Here are some points, one per row:
np.array([0.382, -0.362, 0.281, -1.334, -0.771, 1.208, -0.169, -0.212, -1.669, 1.218, 0.224, -2.393, -0.013, -1.427, -0.042, 0.997, -2.085, -0.087, 0.277, -1.036, 0.173, 0.223, -1.058, -1.792])
np.array([0.591, -1.067, 1.431, -2.274, -1.741, 1.437, -2.437, 2.359, -0.313, 0.026, 2.121, 1.038, 0.814, 0.244, -0.738, -1.630, -0.377, -1.660, 0.348, -0.946, 0.091, -0.922, 0.180, 1.598])
np.array([0.952, 2.410, 1.391, 0.055, 0.091, 0.141, -0.218, -0.627, -0.898, -1.055, 0.132, 0.775, -0.397, 0.360, 0.009, 0.834, -0.693, 0.540, 0.441, 0.929, -0.627, -0.745, -1.099, 0.940])
np.array([-0.946, -1.083, 1.328, 0.837, -0.617, -1.814, -0.295, -2.112, -2.555, 1.143, -0.426, 0.536, -0.670, 0.880, 0.114, -0.376, -1.808, -0.744, 0.536, 1.555, 0.032, 0.565, -0.205, -0.244])
np.array([0.950, 1.100, -0.109, 0.991, -0.183, 0.245, 2.627, 0.107, -0.553, -0.919, -1.204, -0.291, -1.284, -0.918, 0.511, 0.913, -0.042, 0.418, -1.549, 0.160, 0.107, -0.704, 1.708, -1.545])
np.array([0.401, -0.365, -0.798, -1.141, -0.624, -0.578, 2.023, -2.024, 2.026, -0.582, 0.277, -1.508, 0.558, 1.359, -2.360, 0.906, 0.080, 0.762, 0.043, 0.385, 0.394, -0.711, -1.279, -0.214])
np.array([0.317, -0.490, -0.213, 0.071, 2.377, 0.470, 2.106, 0.575, -1.541, -0.425, -0.857, -0.440, 0.593, -0.936, -0.131, 0.100, 0.617, 0.959, -1.025, -0.031, -0.104, 0.024, 2.061, 1.095])
np.array([-0.310, -1.962, 1.166, -0.898, 0.050, -0.005, -0.554, 0.342, -1.400, -0.694, -1.229, 2.064, -0.014, 0.052, -0.837, -0.335, -1.318, -2.276, 1.665, 0.034, -0.468, 0.244, 1.182, 1.510])
np.array([0.130, 0.001, 0.498, -1.009, 1.308, -0.233, -0.950, -1.841, 0.762, -0.035, -0.333, 0.328, 1.292, -1.299, 0.017, -0.565, -0.439, -1.766, 0.848, -0.589, 0.435, 1.802, -0.509, 1.267])
np.array([0.513, 0.224, 0.214, 0.350, 0.630, -0.842, -0.026, -0.373, -0.006, 1.055, 0.351, 1.487, -1.320, 0.227, 1.344, -0.882, 1.344, -0.206, -0.482, 1.057, -1.443, 0.003, 0.227, 1.360])
np.array([0.462, -0.276, 0.000, -0.238, 0.989, -0.151, -0.905, 1.927, -0.979, 2.601, 1.276, 0.552, 0.896, 0.847, 1.048, -0.544, 0.020, -0.255, 0.760, -0.341, -0.252, -0.356, -0.506, -0.759])
np.array([-0.085, 0.196, 0.442, -0.172, -0.211, 0.133, 0.385, -1.219, 0.794, -0.177, 1.171, 0.497, 0.526, 0.608, -0.146, 0.679, -0.753, 0.768, -1.603, 1.009, 0.694, 0.170, 0.552, -1.538])
np.array([-0.949, 1.309, 0.358, -0.574, -0.989, 0.105, -2.066, 1.297, -1.316, 0.479, 0.007, -0.004, 0.062, 1.947, -1.027, -0.402, -0.913, -0.266, -0.064, 0.554, -0.756, -1.511, -0.229, 0.846])
np.array([-1.834, 0.928, 0.387, 0.669, -1.738, -0.319, 0.083, -1.042, 1.715, 1.830, 0.580, 1.017, -0.346, 1.536, 0.485, -1.101, 0.315, -0.741, -0.015, 0.316, -0.067, 0.219, -1.362, 0.756])
np.array([-0.404, -0.329, 0.131, 0.805, 2.696, 0.030, 1.186, 0.322, -1.085, 0.454, 0.008, -1.755, 0.534, -0.999, -1.259, 0.856, -0.547, -0.409, 0.062, -0.762, 0.994, -0.415, 0.894, 0.000])
np.array([-0.102, -0.176, -0.790, 1.473, 0.891, -0.696, 0.130, -0.981, 0.725, -1.318, -0.633, -1.074, -0.779, -1.493, 0.851, 0.004, -1.800, 1.013, 1.150, -0.144, 0.916, -0.254, 0.317, -0.822])
np.array([1.222, 0.938, -1.200, 0.655, 0.760, -0.743, -0.419, 1.018, -0.467, 0.072, -0.792, 1.001, -0.834, -1.435, 1.203, 0.986, 1.113, 2.205, -0.953, -1.051, 0.743, 0.854, 0.893, -0.678])
np.array([0.925, 0.919, -0.110, 0.358, -0.636, -1.261, -4.006, 1.615, 0.184, 0.800, 1.137, 0.941, 0.195, 0.684, 0.182, 0.109, 0.934, -2.376, -0.407, 0.633, -0.886, 0.288, 1.227, -0.542])
np.array([-0.131, -0.879, 1.557, -0.370, -0.538, -1.321, -0.883, 0.214, 0.286, 1.144, -0.419, 0.434, 1.289, 0.561, 0.453, 0.095, -0.487, -0.922, -0.229, -1.202, -1.348, -0.312, -1.081, 0.008])
np.array([-0.280, 0.711, -0.965, 0.894, 3.316, 1.010, 1.943, -0.770, -1.178, -0.896, -1.346, -0.354, -0.758, -1.164, 0.035, 1.569, -2.610, 0.970, 0.244, 0.193, -0.334, 1.106, 0.311, -1.168])
np.array([0.721, 0.662, -0.325, 1.399, -0.630, -0.009, 1.173, 0.303, 0.541, 0.487, -0.017, 0.100, 1.408, 0.570, -0.599, 0.421, 1.405, 1.709, -0.404, -0.170, 0.719, 1.657, -0.494, 0.498])
np.array([-0.235, -0.606, 0.160, -0.846, 1.717, -0.097, -0.217, 0.765, 0.760, -0.209, -0.445, 2.444, 0.841, -0.724, 1.027, -1.500, 0.593, -0.974, -1.343, 0.828, -1.433, 0.608, -1.250, 0.743])
np.array([0.208, 1.880, 1.575, 0.831, 0.915, 1.046, 2.985, 2.807, -1.405, 1.251, -1.228, -0.724, -1.622, 0.768, -0.083, 2.193, 0.760, 0.233, 0.393, -0.942, 0.191, 0.315, 0.962, -1.393])
np.array([0.032, -0.683, -0.169, 0.534, 0.306, 0.039, -0.394, -0.983, -0.168, -0.204, -0.623, 0.966, 0.595, 1.279, 0.411, -0.248, 0.142, 0.631, 0.758, -0.143, -0.472, 0.194, -1.404, 0.975])
np.array([0.007, -1.673, -1.335, -0.155, -0.471, 0.007, 1.132, 2.209, -0.764, -0.848, 0.039, -0.059, -1.487, 0.692, 1.461, 1.271, 0.604, 2.334, 1.236, 1.478, -0.534, 0.585, 0.049, -0.760])
np.array([-0.703, -1.346, 0.720, 1.443, 0.110, -0.387, -0.909, -2.901, 0.173, -1.660, -0.100, -1.916, -0.010, -0.411, -0.875, -0.197, -1.059, -0.028, 0.427, 1.618, -0.361, -0.760, -0.596, -0.016])
np.array([-0.837, 0.604, 0.112, 1.152, -0.197, 1.459, 0.220, 2.611, -1.406, 1.102, -1.028, -0.015, 0.546, -0.340, 0.619, -0.178, -0.670, -0.549, -0.459, -2.188, 0.192, 0.194, 1.557, -1.694])
np.array([-1.305, 0.143, 0.589, -0.079, -1.233, -0.070, 0.629, -1.272, 1.635, -0.615, 0.111, -1.254, 1.581, -0.647, -0.753, 1.561, -0.964, -1.228, -0.573, 0.059, -1.654, -1.190, 0.598, -1.537])
np.array([-1.337, 0.925, 0.336, -1.515, -2.248, -0.410, -0.393, 0.081, -1.183, 0.151, 0.738, -0.234, 1.410, 0.029, -0.425, -1.797, 1.987, 0.257, 0.618, 0.452, 0.141, -0.627, -0.220, 1.408])
np.array([0.376, 0.082, -0.634, 0.062, -1.132, 0.017, -1.999, 0.530, 0.734, -0.308, 0.150, 1.034, -0.646, 0.021, 0.748, -0.418, 0.050, -0.325, -1.031, 0.546, -0.163, -0.213, -0.355, 0.102])
np.array([-0.222, 0.355, -0.909, -0.046, -1.506, 0.436, 1.281, -1.806, 0.808, -2.110, 0.662, -2.367, 0.169, -0.210, -2.058, -0.632, 0.712, 0.183, 0.672, -0.915, -0.531, 0.756, -0.959, 0.485])
np.array([0.491, 0.410, 0.855, 0.894, -0.454, -0.848, -0.650, -1.117, 0.875, -0.260, 1.048, 0.741, 1.998, 0.708, -0.406, -1.291, 0.445, -0.073, -1.524, -0.070, 0.661, -0.713, -0.738, 1.637])
np.array([0.074, -1.610, -1.135, -1.230, 0.597, 0.836, -0.835, -0.684, 2.141, 0.877, 1.905, 0.093, 1.445, -0.209, -0.434, -2.392, 0.563, -0.497, -0.249, -0.916, 1.178, -1.512, -0.666, -0.797])
np.array([-1.244, 1.001, -2.029, 0.709, 0.245, -0.858, 0.926, 2.297, 0.545, 1.914, 0.578, 0.186, -0.750, -0.293, 0.663, 0.076, 2.419, -0.075, -1.622, -1.394, -0.438, 0.010, 1.780, 0.762])
np.array([1.298, -0.653, -1.246, 0.619, 2.113, 2.047, 0.330, -1.386, -0.753, -1.599, -2.893, -0.128, -1.986, -1.751, 1.059, 1.603, -2.022, 1.088, 1.237, 0.529, 0.454, 0.332, -0.361, -1.063])
np.array([0.262, 0.277, -2.152, -1.202, 0.537, 0.458, 0.310, 1.668, 2.282, 0.206, 0.564, -0.164, -0.505, 0.471, 0.283, -0.323, 2.799, -0.686, -0.498, 0.313, -1.415, -0.839, 1.236, 0.692])
np.array([0.379, -0.866, -0.220, -0.824, -0.244, -1.566, -0.483, -0.318, 0.126, 0.725, 0.347, 0.511, -1.004, 0.994, -0.531, 0.654, 0.345, 2.086, -0.398, -0.770, 0.926, 1.639, -0.945, 0.736])
np.array([-0.160, -0.086, 0.808, -1.320, -1.213, -0.052, -1.770, -0.532, -0.743, -0.665, -0.370, 0.668, 0.635, 1.640, 1.096, -1.065, 0.489, 1.534, -0.967, 0.103, 1.644, 0.086, 0.311, 0.523])
np.array([0.230, 0.330, -0.060, 0.709, -0.087, 1.382, -1.074, 2.873, 2.110, -0.714, -0.213, -1.291, -3.386, 1.020, 2.277, -0.440, 1.381, 0.767, 1.687, -0.152, 0.276, 1.104, 1.556, -0.297])
np.array([-0.213, -0.035, 0.184, -0.037, -1.172, -0.826, 2.064, -3.704, 0.156, -1.460, 0.087, 0.036, 1.648, -1.421, -1.166, 0.333, -0.467, -2.664, 0.322, -1.212, 1.695, -1.989, -0.632, -1.303])
np.array([0.373, -0.857, -0.124, -0.251, -1.012, 0.577, 0.120, -0.014, 1.005, -0.783, 0.643, -1.480, -1.225, -1.819, -2.025, 0.154, -0.062, 0.355, 1.671, 2.222, 0.632, 0.793, -1.652, 0.218])
There is one direction along which these points spread out most. Where along it does each point below lie, from 0 to 99? The average is 50, and the first point in the table lies past the average. One standard deviation of the points above along it is 16.
np.array([0.950, 1.100, -0.109, 0.991, -0.183, 0.245, 2.627, 0.107, -0.553, -0.919, -1.204, -0.291, -1.284, -0.918, 0.511, 0.913, -0.042, 0.418, -1.549, 0.160, 0.107, -0.704, 1.708, -1.545]) 75
np.array([0.382, -0.362, 0.281, -1.334, -0.771, 1.208, -0.169, -0.212, -1.669, 1.218, 0.224, -2.393, -0.013, -1.427, -0.042, 0.997, -2.085, -0.087, 0.277, -1.036, 0.173, 0.223, -1.058, -1.792]) 61
np.array([-1.244, 1.001, -2.029, 0.709, 0.245, -0.858, 0.926, 2.297, 0.545, 1.914, 0.578, 0.186, -0.750, -0.293, 0.663, 0.076, 2.419, -0.075, -1.622, -1.394, -0.438, 0.010, 1.780, 0.762]) 47
np.array([-1.305, 0.143, 0.589, -0.079, -1.233, -0.070, 0.629, -1.272, 1.635, -0.615, 0.111, -1.254, 1.581, -0.647, -0.753, 1.561, -0.964, -1.228, -0.573, 0.059, -1.654, -1.190, 0.598, -1.537]) 52
np.array([-0.131, -0.879, 1.557, -0.370, -0.538, -1.321, -0.883, 0.214, 0.286, 1.144, -0.419, 0.434, 1.289, 0.561, 0.453, 0.095, -0.487, -0.922, -0.229, -1.202, -1.348, -0.312, -1.081, 0.008]) 35
np.array([0.591, -1.067, 1.431, -2.274, -1.741, 1.437, -2.437, 2.359, -0.313, 0.026, 2.121, 1.038, 0.814, 0.244, -0.738, -1.630, -0.377, -1.660, 0.348, -0.946, 0.091, -0.922, 0.180, 1.598]) 17
np.array([-0.213, -0.035, 0.184, -0.037, -1.172, -0.826, 2.064, -3.704, 0.156, -1.460, 0.087, 0.036, 1.648, -1.421, -1.166, 0.333, -0.467, -2.664, 0.322, -1.212, 1.695, -1.989, -0.632, -1.303]) 53
np.array([-0.235, -0.606, 0.160, -0.846, 1.717, -0.097, -0.217, 0.765, 0.760, -0.209, -0.445, 2.444, 0.841, -0.724, 1.027, -1.500, 0.593, -0.974, -1.343, 0.828, -1.433, 0.608, -1.250, 0.743]) 38
np.array([0.317, -0.490, -0.213, 0.071, 2.377, 0.470, 2.106, 0.575, -1.541, -0.425, -0.857, -0.440, 0.593, -0.936, -0.131, 0.100, 0.617, 0.959, -1.025, -0.031, -0.104, 0.024, 2.061, 1.095]) 67
np.array([-0.703, -1.346, 0.720, 1.443, 0.110, -0.387, -0.909, -2.901, 0.173, -1.660, -0.100, -1.916, -0.010, -0.411, -0.875, -0.197, -1.059, -0.028, 0.427, 1.618, -0.361, -0.760, -0.596, -0.016]) 55
np.array([0.262, 0.277, -2.152, -1.202, 0.537, 0.458, 0.310, 1.668, 2.282, 0.206, 0.564, -0.164, -0.505, 0.471, 0.283, -0.323, 2.799, -0.686, -0.498, 0.313, -1.415, -0.839, 1.236, 0.692]) 41
np.array([1.298, -0.653, -1.246, 0.619, 2.113, 2.047, 0.330, -1.386, -0.753, -1.599, -2.893, -0.128, -1.986, -1.751, 1.059, 1.603, -2.022, 1.088, 1.237, 0.529, 0.454, 0.332, -0.361, -1.063]) 88
np.array([0.379, -0.866, -0.220, -0.824, -0.244, -1.566, -0.483, -0.318, 0.126, 0.725, 0.347, 0.511, -1.004, 0.994, -0.531, 0.654, 0.345, 2.086, -0.398, -0.770, 0.926, 1.639, -0.945, 0.736]) 47
np.array([-0.310, -1.962, 1.166, -0.898, 0.050, -0.005, -0.554, 0.342, -1.400, -0.694, -1.229, 2.064, -0.014, 0.052, -0.837, -0.335, -1.318, -2.276, 1.665, 0.034, -0.468, 0.244, 1.182, 1.510]) 43
